One turning vector, and how many steps it has turned:
The counts run from 0 to 647.
[181 155 100 114 152 110 101 152 152  82  87 122 132 140 111 139 164 132
 143 130 106 118  99 145 159 131 165 173 111 136 157  90]
106
[105 102 100  91 134  72 114 151 151 157 122 103 150 129 150 167 119 120
 126  75 181 126 142 147 123 117 131 162 107 148 148 102]
300
[176 173 138  68 128 127  85 114 142 113 102 119 167 126 154 159 148 140
 121 125 140  68  91 127 113 129 139 139 126 151 149 117]
323
[155 165 135 115 133 127 152 163 118 104  86 124 131 171 117 134 163 157
 145 165 136 128 116 149 135 146 144 171  74 134 166  90]
473
[131 134 126 118 120 122 132 174 152 128  61  99 131  86 128 153 150 107
 102  99 152 119 121 156  93 141 153 173 106  94 157 117]
345
[106  97 117  86 148 141 155 172 109 117 105  97 165 127 111 199 143 133
  92 139 151  74 107 132 127 147 122 165 122 119 149 112]
643
[ 80 150 131  77 127  99 141 132 128 163 147  92 127 128 144 159 155 148
  95 118 169  96 119 147 122 153 114 169 156 162 132 144]
487
[137 155  81  95 129  95 107 141 154  95  54 133 134 147 166 168 153 149
 162  93 128 121 140 150 139 103 127 144 116 134 158  96]
292
[151 140 152  93 152 104 103 152 170 139 107  88 166 126  86 154 122 100
 100 119 146  97  87 133 105 114 167 157 127 132 136  99]
534
[140 104 125  94 174 152 158 165 119 152  94  95 141 122 110 175 117  99
  88 112 151  94 121 137 129 156 136 181 109 143 161 113]
168
[128 164 108 102 143  80 129 174 132 146 132  87  98 153  88 128 172 166
 129 142 149 151 105 169 148 129 146 174 121 134 133 113]
447
[106 119 109  98 118  94 139 121 125 136 124 122 131 164 137 150 143 158
 154 116 179 142 149 169 171 118 102 188 107 182 153 110]
518
[124 163 145  95 163 109 117 125 142 133  88  60 139 150  80 141 142 129
 116 139 124  79 106 167 146  98 118 163 142 126 157 108]
455
[162 160 156  95 111 120 125 184 138 116  72 104 160 149 125 162 147 150
 133 157 174 113  92 136  99 133 150 158  95 111 135 108]
0
[113 145 105 130 136 105 135 128 148 154  61 111 127 132  76 168 173 135
 117 129 117 134 132 186 116 114 126 171 159 149 118 132]
21
[ 84 123 100 107 166  55 126 132 160 163 133 107 154 148 113 154 152 116
 126 103 137  94 143 168 119 139 148 153 142 158 128  97]
407
[169 146 132  98 144 117  97 109 165  91 108 119 147 128 108 160 136 117
 106  83 115  93 110 136 121 105 140 167 112 139 193  99]
244
[139 128 123 102 151 135 122 129 142 156 109 128 151  88 135 159 154  96
  80  98 141  76 102 156 116 173 158 185 138 156 135 137]
275
[129 159  85 101 124 105 128 158 167  81 105 105  88 104 131 141 166 138
 121 101 146 135 114 141 171 134 146 189 140 143 146 123]
529
[161 151 131 116 139 107  93 142 154 166  62  95 133 119  80 137 152 125
 112 115 122 131  99 176  94 107 157 167 120 125 143 122]
237
[119 121  95  88  89 120 135 155 116 126 101 146 152 144 142 212 165 172
 117 138 151 137 128 135 105 138 106 149 127 166 119 133]
468
[112 156 141 148 111 107 164 132 154 120  89 142 120 124  95 128 174 128
 115 114 143 138 145 170 121 159 154 194  97 139 160 102]
522
[152 121 110 115 149 108 115 158 158 112  51 116 160 117 103 178 142 104
 115 106 111 105 120 146 101 118 157 152 119 112 154  97]
29
[164 187 135 112 154 115 122 121 154 145  61 108 110 140  85 119 158 138
 126 124 106 125 124 177 127 112 150 169 125 145 155 114]
236
[136 139 136 124 169  89 131 116 149 162 122 131 160 168  88 126 146 114
 132 141 141 108 130 171 136 159 165 180 109 177 148  84]
622
[ 96 123 150 126 131  92 124 103 129 135 120 108 172 142 102 156 158 136
 106 125 147  77 121 187 104 123 109 172 111 123 175  99]
593
[122 155 131  89 108 105 100  99 140 167 148 138 130 124 155 152 164 148
 101 100 156 119 124 160 112 146 127 172 133 191 149 150]
15
[130 125 112 117 125 118 109  86 170 111 104 165 175 129 129 185 151 107
 110  98 114  91 126 146 122 137 136 171 136 186 152 110]
66
[133 144 111  78 150 111 131 125 129 152 133 119 125 164  88 176 145 151
 108 131 125 132 118 136 156 109 123 174 149 222 133 129]
280
[105 176 144 127 128 103 160 166 142 128 113  96 105 156  87 119 177 165
 116 143 141 123 122 169 123 148 140 174 118 124 157 106]
50
[133 151 156 103 161 124 146 133 131 122 122  99 125 139 131 118 131 119
 113 107 158  86 126 146 151 159 146 192  85 133 193  97]
87
[132 123  89  61 165 110 123 160 141 149 138 122 149 137 144 174 131 124
 111 123 147 102 110 108 146 145 152 161 142 194 117 119]
142
[120 109 114 154 114 103 122 136 138 140  92 123 154 115  80 161 176 123
 112 128 137 128 113 201 101 142 134 185 127 136 143 115]
415
[110 191 132 129 130 121 160 130 134 147  94 148 121 146 146 128 187 158
 135 148 139 104 130 173 117 188 149 174 122 160 145 115]
443
[156 177 126  75 136  93  96 143 173 122 136 122 140 127 175 147 145 144
 114  96 144 102 108 117  98 148 174 141 108 150 151 115]
401
